Each path below is one point turned by a fixed rotation once a step. After each direction that follows a path, write how fast that rotation turns it, in degrees a step (0 if it stays still).
Each turn is a multiple of 5 degrees from 10 to 175, or 0.
Each row of a path follows its step; steps can be skipped.
Path 1:
step 4: [-36  -1  10   0   3 -22 -19  -5  -1  17  12   5   2  13   3  11   5  16
  -7  -6  12  -1  50   2  -1  16  23  18   6   8 -22 -35   8   6   6  10
 -11  12  24  46 -25 -29  -6  15  -7   5  -4 -16  -5  21 -14 -17   0  -1
  -2  12  24  16]
step 7: [-50 -11  -8 -13  18 -15 -29   2 -16  24   4  11 -16 -11  21  15  20  -5
 -16  28 -13  -5  18  20  20 -18   2   3  18  -8  14  42 -11   1  -2  -4
 -22 -15  29   9  11 -14   4  -2  -6   4  -9  15  -5   2 -27  17   4  27
  -1  -2   7   0]
step 8: [-35  14   4 -16 -28   1 -27  14  13 -10 -19  14 -28   9   6 -35  -3  10
  13  38  17  20   0  -5  -9  -1  -4 -18  -1  30   8  15  -8   7  18  -4
  18 -26   1   2  10  37 -21  -5 -12   3 -14 -22   6   3  -9   8  20  -4
  -6  -3   8  26]
step 12: [-11  -9  -7  -8 -29   0 -27 -19  -9  -8  21   6  -9  -4   9  13   2 -12
 -27  12  21 -36  -6   3  -3  14  28   9  21 -22  23  18  13  17 -11  30
 -10   8  26  17   6 -11   0  21  23  38   9 -28   0  -2  -5 -10   8  -6
   4 -30  -2   3]
step 20: [-27  23  14  -7 -14 -13 -29 -20   6  13   4 -13  -9  -2  21   2   1  13
   6  -5   3  -6  32  19  17   0  14  15 -11   2 -12   4 -20 -15  35  31
 -30   2  18  13 -14   2 -24 -16 -17  32  18  11  -4  19 -18  20   8   0
  11 -31  -7  -3]
step 21: [-22  12  18  11  -5 -17   8  19  16   8 -12  -7  -7  29  13 -15   0  21
 -15  13  24   7  13 -16   1  22  32  -2   7  14 -23 -30   9 -24  -7   3
  -1 -20 -16   7   5  19 -33  15   0 -19   2  -4  -6  38 -10  -2  11  21
  -2  14  36  16]
step 26: [-16 -23 -34  38   7 -22 -15   3   9   6 -10 -11  -4  28  -2   2   0 -19
   1  12  17  19 -14  -9 -12   9  -3 -11   5  -5 -45 -13  -1  13 -15  -4
   2 -37   6   9  11 -16  -2  11  14  -9 -28  19   9   7 -12   2  38 -14
  24  15  -6   5]
step 28: [  4  14  -4  -2  -8 -10 -53   3   1   2   1 -17   3  -7  -4  27  -9  15
 -10  19   9 -33  20 -10 -30  22  16   1  13 -13   2  23  -5   1 -12  -5
  14 -18   8  21  -9  38  -7   0 -11  18  24 -19  25 -17  19  26  -4  -9
  11 -20  -2  -4]
[  2   3   8   1   0   0   0  -1  -3   4   5   1  -1   5   1  -8  -7   5
   4   1   1  -2   5  -3   2  -9  -6  -4 -10  -2   5  -3   1   2   2   2
   1  -1   4   2   3  -4  -2  -6  -1   7  -6   3   4  -3   0  -6 -10  -4
  11   3   1   6] | 155
[ -3  -7   0   3   2 -10  -2  -4  -5   6  -7   1   1   5   3  -5  -3   4
   6   0 -10   6  -6  -4   0  -3   1   5  -3  -5   3  -3   1  -1  -9  -1
  -2  -1   4  -8   2   1   7   1   1  -8   0   2   3   3   4  -5   0   2
   0  -7  -4  -7] | 90
[ 0 -7 -1 -4 -4 -5 10  2 -4  0  3  0  9 -2 -4  3 -8 -8  5  9  1 -7  4 -3
 -3  2  0 -3 -7  0  3  5 -5  4 -5  4 -1 -4 -3  1  8  0 -1  4  2 -2  3 -8
 -3 -7 -1  2  2 -4 -2 -3 -9  2] | 20
[  4  -5  -3   8  -6  -3  -2  -1  -5   2 -11   0   1  -3   1   2  -5   0
  -4  -1   2  -1  -2   7  -5   5  -7   8   1  -6   0  -4  -1  -4   9   3
  -4  -1   1   1  -3   6  -5  -7  -2  10   2  -1   4  -6   2  -4   1  -5
  -6   2  -7   0] | 130
[ 7 -4 -8  1 -6 -4  3 -4 10  4 -1  6 -4  8 -2  1  3 -2 -2  6 -1 -3 -3  3
 -2 -2  0 -5  6 -8  7 -2 -3  4  2  6  9  2  1 -2  4  5  2  1  6  2 -3  1
  3  2  1  9  2 -4  8  3  4 -6] | 25
[ 0  4 -1 -4 -2  2  2  7 -7 -3  4  1 -6  5 -4  5  0  3 -9 -2 -7 -9 -6  4
  7  1 -9  1  2 -3  9  4  1 -3 -8 -3 -6 -7  0  1 -3  8  9  5 -1  2 -1 -4
  5 -1  0 -2 -2  0  2  0  1  4] | 65
[  6   2   7  -2   6  -5   4   6  -2   7  -2  -4   4   8  -4   0   7  11
  -1   1   1   1   0  -1  -1  -5   0   4   0   3   4   1  -3   3  10  10
  -3  -1 -10   0  -6  -3   2   6   5   1   4   2  -1   5  -5   1   3  -2
  -3  -1  -4   0] | 20
[ 4 -6 -1 -5  6 -1  2  2 -5 -6  0  8  1 -3  0 -2  8  2  2 -3 -8 -3  2 -2
  2  9  4 -5  0 -3  1 -4  0  4 10  2 -7  7  6  8  4 -2 -1  2 -2  2 -2 -4
  5 -6 -3 -4 -1  8  3 -3  1 -7] | 140
Path 2:
step 4: [ 10  18 -33  11  -8  38  24  10  -2   6 -14 -11 -12  10  -9  17  -7 -17
   1 -24   9   9  16  10 -15 -12 -11  -6 -10  14   8   9 -15  26   5  20
   7   2  -1  -6  22  12 -10 -16   0   1   3 -16  13  11   0 -16 -14  11
  -8 -23  -7 -34]
step 8: [-10  -7  -8  -4 -19  -4  22  20  -2  -8   9   6  16  -3 -23   7  12  16
  19   0  19 -16 -11  -7 -13  -6  22 -22  14 -12   7  11   3 -26  -1 -13
 -13   3 -13 -12 -16 -14 -13   9   4 -15 -28 -18  14 -14 -22  17   5 -12
  -8  18   1  42]
step 9: [  9  26   5  27   2   4   1  -7  28  16  -6  24  -3  -8 -13 -25  -6   4
   5   9 -12   4   0   4  23  22   9 -15 -27   5 -38 -24   9  11 -26  -1
  27   4   0 -14  -6   0 -15 -13  -9   8 -11  11   1  16 -19 -14  -7   6
 -16  15   8  11]
step 12: [ 29  28  16  12 -12   2  11   4   7  11  -7   7 -20  10   3  18 -24   1
  13 -14  -4  21   3   4   8 -13 -25  -8 -10   0  17 -26   9  -9  17  15
  -7  13   6  -4 -10  12  17   1 -19  19 -18  16  -8   3 -19   2 -36   3
  -3 -19   0 -29]
step 16: [-23   0   9 -20 -22  -4  -7  10   5   7   8   8  29 -29  -8  10  13   6
   4 -27   4 -16  -6  24 -16 -23   7  -3   3  -7 -23 -16 -30  21 -24   5
  -3  17  19  -6   2  -8  -3  -9   3 -20   4  -5   4 -24 -12  13  10  12
 -16  16   3  20]
step 22: [ 18  -1 -16  -1  14  13  -7   2   4  -5  10  -8   7  -2 -11  21   6  -1
  -2 -13  -4   4   7 -33   9 -26   7   2  12  -8   3   8 -11  18  28   5
  33 -19  13   2   3  28 -26   6  18  30  13  -6 -27   4   7 -22  -4  -6
 -18 -12   2 -30]
step 24: [ 15 -12 -35  -4  10 -15 -17 -11  -5  10 -11   4  24   1 -27   4   6  12
  13 -18   4 -19   4  36  10  -8 -21  -3 -20  -3  -7 -34   8   1 -26  -6
  -1 -10   0  -7  22 -16  -6  -9  19 -24  -8   2   3   4 -19  21  -8  13
  11  -1 -12  10]
step 28: [-26  30  17  -2 -12  12   8   9 -27  -2  21  15  -8  26  14  -2   5 -21
   1  -4   7 -16  24  -6  22  -7  -3  18  -2   8  28   5  -2  -3  19  11
 -20  -3   8 -11 -15   6  22   7  -7 -14  -9   1  -2 -17  32   6  -7   7
  27   0  16  19]
[ 0  5 10  1 -6  2 -9 -5  4  1 -7 -4 -2  1  3 -3 -6  1 -5  3  1  3 -2 -5
 -5 -4  2  3  3 -5 -7 -6 -1 -9 -2  7 -5 10  6  5 -1  3 -2 -4  2 -5  6  3
  4 -4  4 -4 -3  2 -4  4  1  2] | 160
[ 1 -9  5 -4  4 -3  1 -1  4 -6 -2  5  4  3 -3  1 -3  5 -4  3 10  6  7  0
  3 -4  3 -4 -1 -8  3  6  1 -4  1 -4 -5  5  2  0 -7  0  9  9  3  7 -4 -3
 -2  1  7 -7 -1  2  0 -1  0  0] | 145
[-1  7  6  3  5  0  4 -3 -1  7 -6  6 -1 -9  1  2  4  3 -6  2 10 -4 -4 -9
 -6  1 -4  1 -1  5  3 -3  7  0 -6  2  4  1  5 -4 -1  3  3  2 -3  6 -5 -2
 -3 -3  2  8 -4 -3  6 -2 -6  6] | 20
[  1  -4  -1  -2   3  11   4  -1  -5  -3   1   3  -1   1   1   6   2  -8
   2   0   0  -4   6  -3   0  -7   1   2   0  -2 -10  12  -7   3  -2   6
   2   1  13   2  -1  -1  -2  -1  -5   3   6  -2   0  -6   3   6   0   4
   1  -3   4   4] | 120
[  6  -2  -1  -2  -1   6   0  -1  -1   5  -5  -1  -2  -1   7   2  -3   4
 -10  -9   0  -3   1   3   3  -2   9  -2   5   5  -3  -2  -2   5  -4   1
  -3   3  -7  -1   6  -8   6   6   1 -10  -2  -7  -4  -8   3   0   4   2
   3  -2  -5  -4] | 35
[  1  -3   7  -4  -2  -2   2  -2   6  -3  -2   4  -3   6   7   1  -1  -2
   3  -1   0  -9  -4   8  -4   0   2  -1   9  -3   5  -2   4   6   3  -5
  -7  -4   7  -3  -1  -4 -10  -4   1   4  -1  -1   5   2   5   3   5   2
   3   7  -8   2] | 140
Path 3:
step 1: [ -2  -2  -9   4 -17  13  12   5 -17  30  30  14   4  -9   0  26  12   8
  17  14  19 -19  -1   5 -19 -20 -42   2 -13  -7  -1  24   0 -16 -12  21
  -3  -2   3  14  -3 -19 -10  16  18  30  22 -42   9  14  17  18  25 -20
   8 -20  -1  -5]
step 14: [ 19  -4   8  -4  -6 -17  13  23 -45  13 -12  17   2  -1 -13  10   7 -19
 -23 -28 -21   0  14  12 -35   1   0   3  13 -17 -14  10 -29  -8  -3  25
  -9 -27  -2   1   6   3  -2  28  -6  -8   8 -13 -21 -34  -5 -27   5 -17
  25  10  14 -19]
step 15: [ 47 -11   4 -29 -18 -14 -18  23 -25  15   6  -4  -2  -1  29  -2  15  12
   8 -16 -17  -7   4  12 -37 -25  28 -11   3 -13 -10  23 -26  22   2   3
  15  -2  27  15  13  -3  -1 -16  -1  12 -11  -5  -9  -2   4  10  10  31
   2 -12  14 -23]
step 19: [ 15 -22   8  -7 -20 -21  22  26 -41 -15  -5   2  21  10  -5   2  11 -12
  18  -9  -3   2 -20   5 -30  15  -8  -1  13   5 -10  34 -13   7 -14  14
 -15  -4  -5  13   4  -8  20  -7  18   3   9 -19  -4  15   4   4 -20   1
  55 -16   8 -26]
step 20: [ 14  -9   3 -17 -14   6  14  40 -16  41 -13   8 -19  -9  26  23   4  -9
  10   3 -11  14  -3   8 -24  -6  14 -10  20 -10  10  36  -1  20 -29  10
  26  17  10  25 -27  -4 -23  -8   1   7  16 -24   3  -8   1 -18 -23  17
   8  -3 -11   5]
step 21: [ 33   8 -23 -13   2   1  11  13 -17  12  -8  52   3   2 -15   9  22 -34
   2   6  20 -24   5  24 -27 -20  -9  -8  15   3  -1  10  18 -10 -23  10
  11  -6  34  18 -14  -4  16  -4  12  15  -7   1  12 -12  -4 -23  30  14
 -14  -1  -2   9]
step 24: [  1 -32 -17  12  -6 -32   7  32 -20  13  -9  13   2  -1   6  19   2 -11
   7 -23  -8   2 -28  30 -15  -8 -13   0  11  -3 -11  -7   7  -2  -7  -9
  13 -13  10  -4 -14 -13  10  30  19 -18  44 -40 -14   1 -29  -8 -13   5
  13 -22   5 -13]
step 25: [ 32 -24  -3 -18   9 -12  12  -3 -41  24 -25  10 -15  -6  -1  31   6 -15
   3 -37 -19   2  -7  10  -7  -8  16 -41 -17   2   5  31  -7 -13  -2   8
   7   6  -6  22 -31 -15   3  20  -7  15 -11  -2 -10 -10  -8 -14  -1  19
  -9 -12  18  -4]
[ 10  -1   5  -3  -2  -3  -2   2   0   5  -4   3   2   0   2  -3  -2   2
   3  -1   4  10   1   1  -2 -14   6  -1   2   4   8   3   7   6  -2   1
  -7   4  -4   2   1  -2  -3   7  -1 -11  -6   0   5   3  -2  -2   4  -6
   0   1   3  -1] | 70
[  2   3  -1  -1   4  -3  -4  -3   5   0   0   6  -3   2  -2   8  -4  -1
  -5   5  -5  -1   3  -6 -11  -2   4   4  -1   5  -2   1  -6   4   0  -3
   0 -10   6   3  10  -4  -1  -6  -3  -7   3   0   5  -3  -6  -7   2   0
   4   3  -8   6] | 45
[-4  3  2 -3 -4 -9  1 -7 -4 -4 10 -3 -3  1  4  1 -2 -8  6 -1  4  3  2 -6
 -1 -4 -3 -3  1 -3 -3 -5  4  2 -6 -1  3  0  4  1  3 -4 10  1 -2  1 -3 -5
 -4  8 -9 -2  3  7 -7  4  3 -6] | 120
[ -4  -3  -3  -2   3  -4  -3   3   4   3   1  -1   4  -9   6  -3   1   0
   3  -4   4   6  -7   4   0   5   7   7   1  -5   7   1  -1   2  -2  -3
   4  -4   6  -1   7  -1   4   0   5  -3  -4  -4   5   5   7  -2 -14   7
   1  -4  -4  -1] | 90
[  0  -6   3 -10   1  -5   1   4  -2   3   1  -3   2  -1  -4   4  -2   4
  -3   1  -2   0   6  -1  -2  -7   7  -2  -1   2   0  -2  -4  -4   5  -6
  10  10  -4  -3  -2   0   1 -11  -3   1   2   0  -5   6  -2  -1 -12  -7
  -4   4   3   1] | 145
[  3  -2   3   8  -4  -6  -2  -6   3   0   0   1   0   0  -5   9   0   1
  -1   2   1   8   3  -3   2   2   7   1   1   0 -13   3  -4  -2  -6   3
   6   2  -9  -4  -5   4   2   7   2   5  -3   4  10   2   4  -3  -2   4
   5   4  -2  -4] | 125
Path 4:
step 3: [  6   0 -50  15   4 -37  32   7 -33  -6  13   0  -3 -12  13  32  20  21
   7  13   9  -6  16  25   4 -21 -11  14 -18 -11 -12   3  19   2   6  -8
  14  -6 -17  -2   6  -3  34   9  -2   1  24  15  -4  -8   0   4   3  -2
 -19   9 -17   5]
step 10: [  4  23 -16  23  26  -4  15 -17 -24   1  17  17   0 -20   1  14  13  35
   2 -35 -14 -13   5   4  22  15 -26  -5   3   1 -17 -10  18  -4   4  16
 -19 -11  -1   0  -8  24  19  19 -15   1  -6  -4  21   3  29 -30   0   7
  22  -4  -3 -24]
step 13: [-20   8 -34  13 -13   5  -4  23 -29 -18  24   2   3   2 -16   7  44   6
   3 -12 -17  -5   2  22   1 -13 -16 -23  -5  22   3 -24  -5  26  21  16
   6   2 -15  13   0  11  19  12   6  11  13  27  21  -4  -4 -22 -28  -7
  11   8   3  -5]
step 14: [ 11 -30 -55   0   5 -32  20  -4  -9  11 -11 -14 -16 -11  13  18   8  24
  12  13   0 -12  18   5   5   3  -8   7 -26 -12 -46  -8  15  26  10  -5
   3  -2  13  -3 -16  -2   9  -8  -6   4  11  19   0  -3 -10 -11 -29  10
  -7  -5   0  22]
step 18: [ -9  -4  -3  16  -1 -24  11 -19 -29  -9  -6 -19   6  -1  20  31  -2   5
  13 -36  11 -17  -3  30   5  10 -18   5  -9  27   8 -14   7  19   2   3
 -18  -5 -17 -11  26 -10  27   2 -13 -16   0  34  39 -12 -12   3   9 -17
  15  12   7  -7]
step 19: [-18   1   8   1   3   8  -9 -16 -29  11   2   0  -7   8  14  10  43   0
  10 -13 -11  -2  29   6 -19   7  -7  19  -7   1 -22 -15   9  42   3 -17
  11 -14 -10  25 -11  -6  34  -8 -10 -25  -9  13  -5  13  -2 -22 -38  12
 -17 -16  -9  -6]
step 23: [ 23  22 -10 -23  -5   4  40   8 -20  -6  -1 -12  25 -37  23   2   4   0
  -2  -2  10   1  14  16 -18 -14 -28  -7  13  10  -2 -20   4  25  -4  -3
  -9  22   2   6  24   2  -2  11 -16   5   2  36   4  -9 -17 -30 -23  -4
  23  -4  -7 -16]
step 24: [ -3  -1 -33  18   1 -21  15   5 -40   5  22   2 -14 -12   2  32  35   6
   8  12 -17  -6   8  30   7 -11  -2   8   3  17  13  -3  -6   4  20   4
   5  -5 -24  -3   4  19  45   1  -4  10  22  15  -3 -26   4 -12 -13   4
 -24   9 -12 -12]
[  2   6 -10  -3   4  -1   6  -3   1   0   8  -1   7   0  -5  -5  -3   5
  -2   3   4   3   6   1   1  -8   5   3   6  -4  -9   0  -7  -6  -4   1
   1  -2   6  -4   6  -2   2   4  -3  -2   5  -7   2   7  -1   4   2  -1
   6  -7  -3   1] | 55
[  2  -2   6  -6  -1   9   1   0   2   1  -1   3   1   8   3  -5   3   1
   1   0   0  -1   4   6  -7  -9   6  -3   8  -1   4   1  -3   2   0  -2
   1  -3  -6   3   1  -4  -7   1  -5   2   0   8  -1  -2   0 -11   2   3
  -3 -12   1  -6] | 100
[ -4   6   0  -3   3  -9  -4  -1  -4  -1   4   9  -1   4   4   5   1  -6
   5   1   0   5 -10   1  -6  -8   4   6   3  10   0   7   3  -2   0  -4
   4  -6  -1  -5  -2  -1   5   6  -4  -3   1   2   4   1   6   2   7  -4
   0   5   6   0] | 120
[  1  -3  -4  -2   9  -1  -4   5   1   2  -8  -1  -1   3  -8   8   0  -4
   0   5  -1  -3   9   2  -2   4   6   5   0   7  -2  -8  -7   2  -1  -5
   6  -8   4   1   2   2   1   2  -3   3  -1  -4  -5   1  -5   2   0   6
 -11   4   0  -6] | 140
[  3  -2  -1 -11   2  -9  -2  12   3  -4  -3  -2  -2   0  10  -3   2  -4
   1   2   5   1   1   5   1   1  -3   2   3 -11  -8   1  10   1  -4  -4
   3   2   2   6   2  -4  -7  -2  -3   6   3   1  -2   2   2   1   0  -1
   4   7  -2  -1] | 125
[  4   6   6   7  11   4   2   5   6   1   8  -5   2  -6  -1  -3   1  -9
   5  -4  -2  -7  -2   6   1   3   0  -4   3   0   1  -5  -2   1  -1   6
   3  -5  -5 -10   0   1   0  -1  -5   6   0   5   7   4  -1   1   1  -2
   7   6   2  -5] | 135
Path 5:
step 7: [ 22   1 -22  18  -6  -1  19 -31  24  -8  25   2 -16  -8  31  27   0   2
  -9 -28  12 -28 -22  -4   4 -14 -26  -7 -30  12 -19 -12  -5 -18  -1  11
   1 -26   5  -4 -11  10 -18   9  -2 -12  -9 -13   7  11 -21 -30  10  -9
  24 -13  23  -9]
step 11: [ -8 -16  -1  -6  -5  -1  36  15  20  21 -25   9  13  35  -9   8   4   3
 -10   6   8  35  -1  -8   7  11  27 -30  15   9  -1 -15 -22  19  39  -5
 -16  16   8  -6  -5 -18  10  -5 -21   0  -7   1  -4  26  11  -2  34  13
 -18   3  29  -8]
step 13: [  5  -4  11  36   0 -13  20   7  10 -22  16   3  21 -11 -11   8   0 -23
  14  -7  -5 -31 -22  34   3  16 -27 -27  -8  21   3  25  -4  -3  15   7
  28 -11 -29 -14  -3  -3 -19  23 -14  18   3   8 -16  37  -6 -14  -4  -3
  -4  22   3  -5]
step 15: [ -9  15   1   2  18 -10 -20   1   4  28  30 -14  33  -8  33  31   9 -13
 -11  -6  11   9  11  24  11 -34  -5   9 -34  -3  -6 -25  -3  -6  -6   1
  -3   2  -9 -14  13  -1  -7   2  11   3  23 -49  -8   4   5  21  -8   4
  28  -8   1 -14]
step 16: [ 20 -13 -23 -21  16  -8  -9  14  -3 -11   6  17  35   8   5  19  -2  -7
  -4  24  33  -8  11 -21  -4  30  28  -3  -3 -10   2   1 -32 -19  18   7
  16  -3 -11  21 -36  17 -13  -4  11  16  23  10 -21   8 -30  -9 -16  -9
  15  13   4 -11]
step 19: [ 10 -16  22  17   0  12  23  28  14  20  -3   6 -11  14  31  23   9  -3
  -6  21 -11  -5  12  12   1  41  18 -21  10  21  -5  22 -24 -14 -15   0
  30   3 -20  10  22  -5 -17 -12   4  13 -22  14   6   4  18 -24  -2   0
 -29  -1  -3 -22]
step 22: [ -2 -12 -14 -11  10   8   1  22   3  14  10 -18  -6   0   4  23   0   2
 -16 -18  27  17 -23  -3  20  21  -7 -12   5 -22 -18 -33 -16 -24  35  24
 -28  -5 -19  29  17 -31 -34  -9   1   5  12   7  -9  15 -12 -17  12 -16
 -10  10   1  -2]
step 26: [  1  18 -16   1  10 -40  29  -7  11  18 -10   8  16   7  28  19 -11  -2
   6  36 -25  16  26   9  -5   7   4  18   1  14 -21  37  -7  -7  -4  -4
 -20  -3   6   0  -6  -6   2 -15  -6  -2  23 -37   0  -1   0  37  16   6
  -1 -16  14 -20]
[ -3   4  -1   3  -2  -2  -1  -2   0  -7   5   2  -4  -1   8  -3  -2  -3
   1  -1  -6  -7   4   8  -9   7  -2   1   2  -4  -2   5  -7  -2  -3  -2
  -3  -1   0 -12   2  -5   0   0  -2  -6   1  -9  -4  -3   5 -10   3  -7
  -2  -4  -5  -4] | 60
[  2   1  -1  -3  -2  -6  -2   0   2   6  -6  -3  -3  -1   0  -1   0   5
  -9  10   3  -6  -3  -3   2   6   5   0   4  -1   0   2   2   1  -2  -3
   8   0   4  -2  -4   1  10  -3  -1  -8   6  -8   5   6  -1   0 -10   0
  -9  -7   5  -1] | 45
[ 2 -8  3 -3  2  1  0 10  4 -5  2  4  5 -3  2  4 -1  1  5  2 -2 12  2  2
  3  3  3  8  0 -5  9 -2  1 -4 -6 -2  0  0 -1 -8 -1 -5  2  5 -3 -5  0 -2
  4 -8  0  3 -6  2  3 -1 11 -5] | 70
[ 9 -1 -2 -1  5  2  4  2  1  5 -4  7  0 -5 -1 -7 -1 -2 -4  0  3  6 -3  5
  2 -4 -1 -1  7  0  2  6  2  7 -1  2 -6 -2 -9 -7 -7  2 -7 -1 10 -1  9 -5
  1  4  1 -2 -3  0  6 -1 -5  3] | 35
[  5  -4   5  -1  -1   3   4   0 -12  -1  -6 -11  -4  -2   3   1   8  -4
  -1  -3  -7   3   5  -3  -1   0  -1   3   7   1   4  -5  -1   1   3  -3
  -4   7  10   3  -5  -6  -7   5   1  -2   0  -9  -1   2  -2   1   2   4
  -2  -4  -4   1] | 130
